Here are some points:
"1.87 -0.16 0.57 -0.10 2.05 1.14 -0.38 -1.25 -0.78 0.38 1.01 0.15
 0.12 -0.54 2.31 0.31 -0.30 -0.81 0.19"
"-0.77 -0.08 -0.16 -0.81 -0.88 0.65 0.29 -0.17 -1.51 -1.50 -0.44 -0.55
 -1.90 0.60 0.29 0.34 -0.66 -1.71 0.79"
"-1.37 0.11 0.65 -0.21 -1.76 -0.85 -0.56 0.15 -0.68 0.52 -0.35 0.03
 -1.43 0.21 -0.09 -0.30 0.74 -0.42 0.14"
"-1.19 1.13 1.73 0.85 -1.03 -1.22 -1.29 -0.02 -0.79 -0.48 -0.33 -0.23
 -0.56 0.76 -0.76 -0.98 0.20 0.43 -0.80"
"1.34 -0.57 -0.27 -0.71 1.65 0.40 0.47 -0.28 0.67 0.42 0.82 0.20
 0.49 -0.72 1.17 0.53 -0.16 -0.54 0.57"
"1.60 -0.57 0.20 -1.00 2.26 -0.06 0.54 0.03 1.37 0.13 1.35 0.20
 0.81 -0.86 1.04 0.50 -0.06 -0.72 0.60"
"1.41 -0.05 0.47 -0.58 2.29 0.21 0.32 -0.06 0.80 -1.21 0.91 -0.26
 0.66 -0.13 0.62 0.38 -0.80 -0.89 0.43"
"-1.72 0.37 1.94 0.44 -1.99 -2.56 -1.60 0.33 0.12 1.97 0.12 0.31
 -0.74 -0.13 -0.29 -1.13 1.67 0.70 -0.61"
"1.16 -0.02 -0.95 0.37 1.52 0.22 0.90 0.45 1.82 -0.39 0.05 0.06
 2.11 -0.18 -0.87 0.07 -0.56 1.11 -0.35"
"0.68 -1.27 -0.87 -0.35 -0.16 -0.27 0.12 -0.04 1.11 3.80 0.56 0.96
 0.66 -1.64 1.15 0.25 1.72 0.78 0.35"
Then 10 other points, each followed by its number:
"-0.69 0.81 0.83 0.42 -0.22 -0.46 -0.31 0.29 -0.11 -1.56 -0.37 -0.40
 -0.18 0.78 -0.96 -0.42 -0.62 -0.03 -0.45" 0
"-2.08 1.50 0.17 1.84 -2.59 0.30 -1.13 -0.25 -2.38 -1.51 -1.92 -0.55
 -0.77 1.80 -1.81 -0.91 -0.62 1.09 -1.36" 1
"-0.70 1.14 1.89 0.53 0.16 -1.17 -0.93 0.26 -0.11 -1.88 0.01 -0.49
 -0.06 1.05 -0.91 -0.84 -0.49 0.09 -0.79" 2
"-0.34 0.46 0.17 0.25 -0.27 0.16 -0.17 -0.06 -0.68 -1.02 -0.31 -0.15
 -0.46 0.54 -0.35 -0.13 -0.43 -0.17 -0.23" 3
"-1.33 0.73 0.94 0.06 -1.06 -0.23 -0.66 -0.08 -1.39 -1.58 -0.51 -0.61
 -1.56 1.03 -0.43 -0.28 -0.33 -0.86 -0.14" 4
"-1.14 0.13 -0.01 -0.17 -1.07 -0.61 0.25 0.60 0.32 -0.50 -0.46 -0.15
 -0.35 0.31 -1.14 -0.15 0.09 0.06 -0.05" 5
"-0.96 0.05 0.26 -0.66 -0.95 0.28 -0.13 -0.17 -1.53 -1.14 -0.26 -0.53
 -1.93 0.58 0.25 0.21 -0.21 -1.61 0.62" 6
"-1.41 0.92 1.32 0.48 -1.34 -0.32 -1.05 -0.38 -1.93 -1.41 -0.58 -0.56
 -1.62 1.18 -0.39 -0.58 -0.43 -0.73 -0.31" 7
"-0.77 0.23 0.77 0.51 -1.12 -0.43 -0.86 -0.32 -0.92 0.86 -0.19 0.11
 -0.66 0.17 0.25 -0.42 0.71 0.34 -0.44" 8
"0.95 -1.16 -3.62 -1.31 1.25 1.41 3.31 1.55 2.70 -2.02 -0.51 -0.19
 1.63 -0.22 -1.88 1.43 -1.39 0.01 0.97" 9
Which three of these numbered points are nearest to each point below, looking only along the 5 directions in which the first points spread most? Their numbers follow each, nearest first.
"-1.24 1.24 1.80 0.18 -0.68 -0.30 -1.19 -0.39 -2.07 -2.35 -0.24 -0.86
 -1.94 1.39 -0.16 -0.49 -0.84 -1.36 -0.23" > 7 4 6
"0.01 1.90 2.33 0.72 1.48 0.40 -0.89 -0.54 -1.64 -4.78 -0.02 -1.23
 -0.58 2.05 -0.65 -0.53 -2.29 -1.17 -0.75" > 2 0 4
"1.95 -1.14 -3.72 -1.26 2.09 3.32 2.86 0.14 0.57 -2.22 -0.31 -0.36
 0.69 -0.14 0.10 1.71 -2.03 -1.21 1.28" > 9 3 6
"-2.17 1.43 0.60 1.70 -2.74 0.36 -1.17 -0.41 -2.54 -1.36 -1.68 -0.55
 -1.15 1.81 -1.65 -0.85 -0.62 0.76 -1.21" > 1 7 4
"-0.95 0.93 1.48 0.28 -0.75 -0.25 -1.03 -0.52 -1.70 -1.71 -0.26 -0.54
 -1.41 0.99 0.03 -0.41 -0.52 -0.87 -0.32" > 7 4 6
"2.03 -1.62 -2.65 -1.76 2.14 1.76 2.42 0.33 1.60 -0.02 0.61 0.18
 0.89 -1.19 0.89 1.68 -0.63 -1.04 1.48" > 9 3 5
"-1.28 0.75 1.42 0.12 -0.97 -0.85 -0.76 0.14 -0.81 -1.50 -0.23 -0.56
 -1.10 0.97 -0.66 -0.57 -0.19 -0.62 -0.18" > 4 7 0
"-0.19 0.50 -0.48 0.34 0.18 0.26 0.60 0.66 0.40 -1.98 -0.64 -0.44
 0.65 0.73 -1.53 -0.18 -0.96 0.36 -0.29" > 0 3 5
"-1.58 1.45 0.41 1.90 -1.95 0.74 -1.08 -0.48 -2.53 -1.96 -1.59 -0.64
 -0.69 1.80 -1.46 -0.93 -1.09 0.84 -1.33" > 1 7 4
"-1.81 -0.13 -1.47 -0.04 -2.49 -0.53 0.83 1.31 0.70 -0.47 -1.42 -0.12
 -0.16 0.53 -2.36 0.01 0.07 0.70 -0.03" > 5 0 3
"-2.08 0.60 2.38 0.62 -2.45 -2.83 -1.98 0.20 -0.14 2.19 -0.03 0.27
 -1.05 0.05 -0.39 -1.33 1.98 0.81 -0.65" > 8 5 7
"2.31 -0.08 0.15 -0.53 3.15 1.65 0.36 -0.94 -0.27 -1.14 1.21 -0.13
 0.29 -0.22 1.90 0.83 -1.12 -1.42 0.53" > 3 6 0
"1.59 -0.44 -1.60 -0.09 2.13 0.71 1.39 0.58 2.13 -0.34 0.25 0.26
 2.31 -0.46 -0.61 0.51 -0.75 0.93 -0.04" > 9 3 5
"-1.69 0.54 2.28 0.63 -2.02 -2.71 -1.97 0.22 0.04 2.54 0.23 0.49
 -0.50 -0.28 -0.14 -1.26 2.00 1.11 -0.73" > 8 5 2
"-1.04 0.31 0.30 -0.19 -1.38 0.48 -0.45 -0.41 -2.05 -1.02 -0.48 -0.43
 -2.07 0.73 0.27 0.05 -0.34 -1.34 0.35" > 6 4 7
"-2.49 -0.13 0.15 -0.46 -2.63 -2.74 0.18 1.75 1.68 0.75 -0.67 0.04
 -0.45 0.06 -2.32 -0.58 1.30 0.69 -0.01" > 5 8 0
